One turn moves every row onto another: examples first, then more rows asked:
mar: 0.40, -2.78, -0.75, -0.21, 1.78, 0.87, -0.56, -1.59, -2.03, -1.11, 3.79, 0.01, -1.04, 1.97, -0.94, 0.24, 0.87, 0.14, -1.61, -0.30, 0.61, 0.40, 0.44, 1.77, 1.23, -0.53, -1.79, -2.06, 0.19, 1.34, 1.66, 1.76, 0.69, 2.98, -1.58
bot: -1.59, -1.08, -1.37, -0.79, 1.82, -0.73, 0.34, -1.98, -1.65, -1.05, 2.58, -1.59, -0.78, 1.58, 1.18, -0.82, 3.11, -0.23, -0.79, -0.90, 1.40, -0.23, 1.45, -1.06, -0.35, -1.06, -1.71, -1.71, -0.95, 2.09, 1.16, 1.22, -0.07, 1.48, -3.22
Bemun: -2.62, -1.48, 2.19, 0.09, 0.50, 0.30, 1.07, 0.41, 1.42, 2.17, -0.63, -0.19, 0.28, -0.95, -1.58, -0.17, -1.33, -1.54, 0.67, 3.95, -0.68, 1.34, 1.59, 1.73, 0.32, 2.06, 0.80, 0.61, -0.36, 3.07, -1.91, 0.69, -0.04, 2.50, -0.10
buni: -1.05, -1.65, 1.05, -0.28, -0.10, -1.15, 0.88, -0.01, 2.23, 1.96, 0.04, 2.23, 0.55, -2.54, -1.42, 0.88, -1.19, -1.89, 2.28, 2.42, -2.15, 2.25, 1.07, 2.18, 1.39, -1.69, 1.47, 0.84, 1.18, 0.33, -0.88, 0.51, -0.48, 2.87, 1.50
dasak: -2.16, 1.03, -0.05, -1.37, -3.06, 0.08, -0.32, 1.36, 3.05, 2.12, -2.31, -0.36, -0.70, -0.22, -3.12, 0.98, -0.82, -1.38, 1.31, 1.51, 1.53, 0.28, 0.53, -2.19, -0.21, -2.53, -0.47, 0.64, 3.30, -0.23, 0.75, -1.28, -0.34, 1.31, -0.39
gufif: 1.07, -0.04, 2.03, 2.21, -0.36, -3.46, -0.62, -2.18, 0.17, 1.44, -1.15, -0.20, 2.13, -0.51, -1.07, 1.78, -0.24, -0.32, 0.39, 1.73, 0.92, 1.10, -0.20, 1.42, 1.23, -3.42, 2.94, 1.44, -1.54, -1.59, 0.01, -1.44, -0.88, 0.13, 0.89
Midez: -0.88, 0.68, 1.00, -1.19, -0.60, -3.80, 0.36, 0.22, 0.01, -0.35, -2.29, -0.54, 1.86, -0.74, -2.37, -1.27, -0.06, -3.73, -1.41, 1.75, 0.36, 0.26, 0.79, 0.85, -2.42, -1.83, 0.84, -0.17, 0.83, 1.31, -3.21, -0.21, -0.36, 0.74, -3.03
Kudo: -0.21, 0.10, -1.16, -0.88, -0.50, -0.21, 2.04, -0.44, 0.11, -2.30, 1.64, -0.52, -2.45, 1.86, -0.38, -0.70, 1.84, 1.10, -0.22, -0.77, 4.62, 0.20, 1.63, 1.72, 1.06, -0.47, -3.82, 0.12, 0.84, -0.14, -0.86, 1.28, 2.14, 1.26, -0.79
samon: 0.71, -1.74, 0.71, -0.60, 1.82, 0.27, 0.82, -0.78, 1.15, -2.66, 3.11, -0.06, 0.05, 3.08, -0.93, 0.37, 2.36, 0.60, 0.54, -0.99, 2.35, 2.32, 0.39, 0.81, 1.61, 0.25, -3.72, -1.32, 0.27, -0.78, 1.87, 1.82, 1.46, 0.45, -0.50
pina: 2.01, -0.81, 1.50, 2.43, -0.61, -2.49, -0.61, -2.71, -1.37, 1.74, -0.73, -0.06, 2.58, -1.40, -1.30, 0.11, -1.12, -0.20, 2.37, 1.32, -0.26, 1.78, -0.10, 1.07, -1.05, -2.73, 2.48, 0.90, -2.21, -0.48, -0.62, -1.99, -0.23, 0.64, -0.04
ren: -1.52, -0.49, -0.32, -0.11, 0.35, 1.13, 1.23, -2.62, 0.68, -2.02, 4.38, -2.28, -0.55, 3.58, 0.43, -0.18, -1.01, 0.78, -0.90, -1.14, 2.00, 1.73, -0.05, 2.71, 0.66, 0.56, -3.19, 1.30, 1.19, -0.64, -0.11, 0.15, 0.75, -0.29, -0.61
Lapu: 0.12, 1.49, 0.43, -1.69, -2.93, 1.31, -1.48, 1.15, 2.64, 2.36, -1.94, -0.18, -0.84, 0.19, -3.58, -0.07, -1.26, -0.95, 1.66, 1.98, -0.20, 2.21, -0.17, -1.58, -1.11, -0.88, -1.55, 0.59, 2.86, 0.26, 0.71, -2.22, 0.32, 0.59, -1.36
Gafu: -0.88, 1.98, -0.52, -0.82, -1.55, -0.96, 0.65, -1.07, 2.34, -0.72, -0.18, -1.13, 0.36, 0.02, 0.50, 2.25, 0.14, -1.24, 1.68, 3.47, 0.02, 1.27, -1.33, -2.83, -0.42, -1.31, 1.50, 3.81, 0.06, -0.56, -0.08, -4.22, 0.27, -0.33, -1.15
Robu: -1.29, -1.25, -2.13, -0.49, 0.38, -0.88, 1.54, -1.58, -1.52, -0.42, 4.59, 0.14, -0.80, 0.56, 0.57, 0.93, -0.61, 1.86, -1.75, -1.27, 0.52, -1.29, 2.59, 0.99, 0.45, -1.10, -2.91, -0.66, 0.04, 1.64, -0.39, -0.29, 1.76, 1.47, -2.11
kagu: -0.29, -1.83, 1.71, 0.32, -0.84, -0.13, 1.42, 1.18, 0.78, 2.82, -0.43, 1.72, 1.38, -1.27, -1.88, -0.06, -1.58, -1.07, 3.53, 2.08, -1.63, 2.82, 1.12, 2.22, 0.29, -0.71, 0.08, -0.28, 0.63, 2.48, -1.38, -0.50, 0.14, 2.77, 0.88
garu: 1.57, -0.41, 1.36, 1.84, 0.94, -2.64, -1.33, -2.79, 1.61, 1.12, -0.31, -0.18, 3.08, -1.53, -1.60, 1.61, -2.35, 0.60, 1.31, 2.15, 0.33, 0.08, -0.18, 0.61, -1.49, -1.78, 0.91, 0.48, -1.42, -2.32, -1.97, -0.88, -0.32, 0.85, -3.05
Suzel: -1.23, -1.37, -0.41, -0.67, 1.75, -0.13, 1.10, -2.30, 0.47, -2.30, 3.21, -2.32, 0.88, 3.38, 0.24, 0.23, 0.51, 0.47, 0.38, -1.20, 1.34, 0.94, -0.28, -1.10, -1.02, -1.15, -3.90, -0.62, 0.29, -1.00, 2.28, 0.22, 1.86, -0.32, -3.52
Keli: 0.11, -0.28, -2.67, -1.48, 0.61, 1.09, -1.40, -1.78, -0.35, -1.48, 3.60, 1.12, -2.17, 0.71, 0.31, -0.72, 0.65, 0.77, -0.19, -0.68, 0.56, -0.07, 0.61, 3.00, 0.86, -2.00, -2.95, 0.01, 1.85, -0.59, -1.68, 1.82, 0.06, 1.46, -2.12
Zozo: 0.06, -2.47, 0.29, -1.32, 2.87, -1.58, 0.29, -3.32, -1.40, -2.54, 3.27, -0.04, -0.49, 1.70, 0.17, -0.50, 1.69, 0.15, -0.91, -0.08, 0.08, 2.14, 0.79, 0.13, -0.22, -1.89, -2.11, -0.55, -1.60, -0.94, 1.23, 2.00, 0.54, -0.74, -2.98
ruz: 0.47, -1.69, 2.75, 0.68, -1.87, 0.88, -1.39, 0.62, 0.04, -1.44, -0.79, 1.00, 2.15, 0.17, -3.59, 0.84, 1.03, -0.81, 1.70, 3.40, 1.25, -0.69, 0.32, -0.38, 0.82, -0.46, -0.67, 2.23, 1.13, -0.49, -0.83, -0.73, 1.94, -3.40, 1.30
gef: -1.57, -0.77, -1.68, -0.95, 0.87, -0.82, 1.33, -3.42, -0.88, -3.16, 2.37, -0.45, -1.68, -0.31, -0.13, -1.15, -0.13, 1.51, -0.41, -1.78, 1.06, 0.89, -0.19, 0.56, -0.01, -1.13, -3.46, 1.77, -1.28, -1.96, 0.85, -0.38, 2.11, -0.99, -1.59
gilab: -2.51, 0.74, -1.06, -1.00, -1.59, 2.19, -3.00, 0.86, 1.20, 0.82, -1.61, 0.33, -0.18, 0.46, -4.87, -0.22, -2.40, -0.96, 0.92, 1.78, -0.05, 0.40, -0.93, -0.72, -0.54, 0.35, 0.27, 1.07, 0.45, 0.05, 1.02, -1.20, 0.81, 1.17, -0.06
Nor: -1.15, 0.55, 0.41, 0.01, -2.00, -3.29, 1.40, -0.37, 0.63, 0.88, -0.71, -1.71, 2.20, -1.98, -0.41, 0.57, -0.20, -3.98, -1.52, 1.20, -1.27, -1.06, 0.18, -0.01, -0.77, -2.34, 1.24, 0.82, 2.83, 1.75, -0.39, -3.03, 0.72, 1.47, -1.33
dere: -1.80, -0.23, -0.31, -0.42, 0.63, -1.72, -0.14, -2.70, -0.94, -1.35, 3.30, -0.46, -0.04, 0.80, 0.86, -0.95, 2.31, 1.08, -1.74, -2.71, 1.21, 0.34, 2.30, 0.93, 1.21, -1.39, -2.55, -0.16, -0.47, 0.36, -0.62, 0.81, -1.08, -2.23, -0.58
sugeg: 1.10, -1.50, 3.15, 0.48, -2.33, 0.16, 0.68, 0.48, -0.56, 0.56, -0.98, 0.55, 1.49, 2.34, -2.43, 0.50, -0.42, -0.43, 3.64, 3.79, 0.97, 2.72, 0.58, 0.41, -0.43, -2.34, -0.16, 2.44, 0.25, -0.02, -0.74, -1.17, 1.68, -2.45, 1.09
letus: 1.15, 0.96, 1.11, -0.33, -2.36, -2.58, 0.20, -0.25, 0.07, 1.42, -1.23, -1.04, 1.60, -2.57, -1.60, -0.95, 0.63, -3.56, -1.14, 0.66, -1.23, 0.64, 0.61, -0.37, -1.54, -1.09, 0.40, -0.56, 2.54, 2.60, -1.20, -3.01, -0.59, 1.23, -1.79
serab: 1.27, 2.11, 0.66, -0.33, -2.00, -0.89, 0.13, -1.67, 1.52, 0.47, 0.73, -1.95, 1.26, 0.71, -0.01, 1.05, 0.01, -1.45, 1.10, 3.00, -0.63, 2.46, 0.06, -2.90, -1.86, 0.39, 1.14, 2.61, -0.12, 0.65, -0.11, -4.65, 0.52, -1.27, -1.31
samu: -0.28, -1.37, -1.97, -1.23, 1.01, 1.91, -0.18, -0.39, -0.38, -3.11, 2.22, -0.38, -0.92, 1.26, -0.48, -0.94, 2.70, -0.78, 0.86, -0.88, 1.29, -0.26, -1.12, 0.32, 0.58, -0.63, -3.81, -1.11, 1.86, 0.53, 1.45, 1.03, 1.91, 2.21, -2.26
voso: 0.24, 1.53, -0.07, 0.11, -0.80, -1.54, 0.32, 0.04, 2.82, -1.64, 2.16, -0.13, 4.19, 1.31, -0.74, 2.82, -0.26, -1.08, 1.88, 2.12, 0.19, 0.65, 0.66, -2.42, -1.15, 1.15, 0.90, 1.47, -0.58, 0.27, -1.66, -3.66, 0.99, -1.02, -0.65
bido: -0.22, -2.33, 3.14, -0.05, -2.11, 0.18, 1.30, 0.50, 0.40, 0.06, 0.21, 0.76, 0.97, 2.29, -2.32, 2.53, -1.53, -1.00, 1.51, 4.42, 0.73, 1.90, 0.20, 0.71, 1.07, -2.87, 0.65, 3.03, 1.89, -0.47, -0.64, -0.76, 0.46, -1.63, 1.46

Lapu goes to sugeg
Suzel goes to Zozo
gef goes to dere
Now these:
buni goes to dasak
garu goes to Midez

One turn moves every row onto another: examples first, then more rows asked:
Z: 0.23, -2.11, 1.68, -3.02, -0.83, -2.11, -0.45, 3.55, 0.49, -0.89, -0.57, -0.42, 2.03, 2.16, -0.60, 1.26, 1.07, 0.18, 0.64, -3.52, -0.29, -1.26, 1.15, -1.67, -1.58, 0.07, 0.30, -0.42, -0.02, 1.12, -0.26, 0.63, 0.85, 3.25, -0.71, 2.27
S: -2.03, 2.90, -2.68, 1.78, 1.19, 0.25, -2.46, 2.43, -1.19, -1.48, -0.18, -1.08, 0.19, 1.57, -1.97, 1.18, 3.60, -0.48, 0.26, 0.19, 0.60, -0.73, 1.37, 0.01, -0.15, -2.07, -1.65, 0.72, 0.19, 0.00, 0.70, -1.96, -3.36, -0.20, -1.14, -1.94
V: 0.42, 3.51, -4.04, 1.78, 2.63, -0.66, -1.07, 0.28, 0.33, -0.73, -0.99, -0.36, 1.18, -0.73, -2.24, 1.22, 0.77, -2.35, -0.64, 1.32, 1.32, 0.31, 1.07, -0.87, -2.53, -0.74, -1.39, -0.43, 0.37, 0.18, -0.15, 1.48, -2.04, 2.04, -0.70, -2.74
B: -2.36, 2.46, -1.23, 1.29, 2.74, 2.12, -1.69, -2.11, 0.42, 0.63, -0.01, -0.01, 0.16, -0.13, -0.30, 1.32, 3.45, 0.33, -1.16, 2.46, 0.54, -0.86, 1.80, 1.14, -1.47, -2.18, -2.38, -0.93, 0.49, 0.18, -0.57, 0.33, -3.12, 0.60, -1.39, -1.29
X: -1.35, 0.79, -0.22, 0.80, -0.56, -3.17, 1.39, -1.11, 1.75, 0.54, 0.63, -4.20, 1.37, -0.56, -2.12, -0.57, 0.10, 3.44, -1.87, -0.26, -0.65, 1.23, -0.06, -0.96, -1.18, 0.31, -0.66, -0.32, -0.27, -1.55, -3.18, 0.61, -0.62, -0.78, -1.11, 0.24
H: -0.04, 2.23, 4.35, 1.49, -1.03, 0.42, -1.42, 0.42, -0.47, -1.43, 0.95, 2.80, 0.50, 0.49, -1.24, 0.83, 1.08, -0.82, 0.20, -1.93, 4.46, 0.80, 1.76, -0.61, 2.37, 0.50, -0.68, 0.80, 0.51, -0.62, -0.01, 0.38, 1.03, 1.66, -0.82, -1.11
A: 0.29, 1.68, 3.40, 2.00, -0.70, 0.10, -2.62, 0.66, -1.28, -1.52, 0.70, 3.06, 1.28, 0.15, -1.49, 1.39, 1.19, -1.10, -0.44, -0.45, 4.81, 1.22, 1.39, -1.44, 1.80, 0.66, -1.12, 1.55, 0.66, -0.14, -0.03, 0.64, 1.64, 1.69, -1.35, -1.09
M: 2.15, -1.03, -1.61, -3.52, -0.10, 1.42, -1.30, -0.87, -1.27, 1.41, -0.95, -1.16, 0.30, -0.81, -0.78, 0.38, 1.43, -0.07, 0.29, -1.82, -1.05, 1.27, 3.32, -1.16, 0.60, -1.16, 0.84, 0.19, 0.06, 1.52, 0.94, -0.88, 0.28, -4.12, -0.06, -3.47
T: 0.41, 1.89, 3.57, 1.86, -0.36, 0.56, -1.47, -0.79, -0.83, -0.95, 1.15, 3.20, 1.53, 0.03, 0.07, 1.56, 0.99, -1.15, 0.45, -0.37, 4.63, 1.11, 1.59, -0.63, 1.55, 0.87, -0.94, 0.66, 0.78, -0.59, 0.13, 1.51, 1.62, 2.00, -1.32, -1.21
R: -0.14, -0.90, -1.48, 2.08, -0.01, -2.52, -2.36, 0.44, -0.78, 0.76, 0.60, -5.27, 2.60, -0.48, -0.39, -0.10, 1.65, 4.46, -2.28, 0.25, 0.30, 1.45, 0.94, -0.54, -0.35, -0.53, -1.25, 0.33, 1.01, 0.08, -1.77, 0.11, 0.09, -1.36, -1.49, 1.36
U: 0.63, 1.63, 4.63, 1.93, -0.25, 1.35, -2.33, -0.62, -0.56, -0.55, 0.73, 2.95, 0.64, -0.41, -0.56, 0.77, 1.31, -0.72, -0.55, -0.82, 4.44, 0.88, 2.29, -0.86, 2.10, 0.17, -0.97, 0.84, 0.80, 0.27, -0.09, 0.93, 0.97, 2.02, -0.70, -0.58
Y: -0.37, -3.28, 3.09, -3.05, -0.11, -0.37, -2.02, 1.79, 0.46, 0.39, -0.51, -0.08, 1.52, 1.38, 0.04, 1.08, 2.28, 1.66, -1.00, -2.00, -0.32, -1.63, 1.86, -1.02, -1.58, -0.82, -0.55, -0.54, 0.43, 1.98, -0.87, 0.82, 0.59, 2.91, -0.92, 3.34
L: 1.26, -0.44, -1.55, -4.04, -0.50, 0.54, -0.24, -1.20, -0.47, 0.88, -1.28, -0.31, 0.06, -1.04, -2.65, 0.54, 0.59, -0.90, -0.15, -1.14, -1.29, 1.45, 2.16, -2.12, -0.33, -0.50, 0.80, 0.65, -0.68, 0.72, -0.16, -0.83, 0.41, -3.95, -0.26, -4.12
N: 1.71, -1.22, -2.45, -4.07, 0.45, 0.90, -1.64, -1.65, -0.86, 1.22, -0.81, -1.02, 0.68, -1.13, -0.65, 0.87, 1.04, 1.02, -0.48, -1.59, 0.15, 1.53, 2.94, 0.43, -0.06, -0.58, 0.22, -0.91, 0.77, 0.80, 0.23, 0.37, 1.81, -4.21, -0.95, -3.42
D: -0.04, 3.37, -2.09, 1.03, 2.63, 0.69, -1.83, 1.15, 1.65, -0.47, -0.79, -1.68, -1.47, -0.58, -2.55, -0.56, 1.38, 0.28, -1.82, -2.16, 2.09, -0.66, 2.79, 1.70, -0.54, -1.75, -1.22, -1.97, 1.18, 0.37, -0.38, 0.57, -2.66, 1.54, 0.36, -1.41
G: 1.68, 0.69, -1.45, 2.44, -0.20, -2.44, 0.83, -0.01, -0.11, 1.23, 0.88, -5.56, 3.06, -0.07, 1.39, -0.40, 0.55, 2.22, 0.89, -1.18, -0.99, 1.38, 1.33, -1.53, -0.23, -0.11, 0.37, -0.11, 0.43, -0.07, -0.40, 0.57, -1.28, -0.10, -0.03, 0.25
P: 0.28, -1.16, -1.92, -4.37, -0.09, 0.49, -1.25, -1.89, -0.73, 0.86, -1.09, -0.07, 0.59, -1.25, -2.39, 1.16, 1.07, 0.48, -1.19, 0.00, -0.36, 1.54, 1.85, -0.72, -0.76, -0.40, -0.21, 0.03, -0.06, 0.37, -0.72, -0.21, 1.68, -4.52, -1.55, -3.75
F: 0.31, 0.00, 0.70, 2.30, -0.52, -1.40, -0.02, -0.99, 0.25, 1.79, 0.14, -4.22, 1.88, -1.13, -1.29, -0.82, 1.18, 1.93, -1.59, 1.31, -2.31, 1.23, 0.85, -3.88, -0.61, -0.96, -0.28, 1.72, -0.76, 0.77, -2.12, -0.48, -2.59, -0.39, 0.06, 0.77
E: -0.19, -3.07, 1.67, -2.42, -0.54, -1.69, -1.55, 2.35, -0.66, -0.31, -0.75, 0.61, 3.12, 1.63, -0.43, 2.23, 1.81, -0.39, -0.02, -0.16, -0.85, -0.90, 0.57, -3.21, -2.53, -0.06, -0.50, 0.95, -0.29, 1.81, -0.68, 0.80, 1.01, 3.08, -1.60, 2.33
J: -0.05, -2.36, 2.11, -3.28, 0.22, -1.37, 0.11, 0.28, 1.18, 0.41, -0.45, 0.68, 2.55, 1.00, 0.44, 1.84, 0.84, 0.24, -0.12, -1.09, -0.39, -1.11, 0.97, -1.31, -3.01, 0.38, -0.39, -1.14, 0.20, 1.10, -1.16, 2.53, 1.29, 3.86, -1.22, 2.37

A goes to T
J goes to Y
B goes to D
Now these:
N goes to M
X goes to R

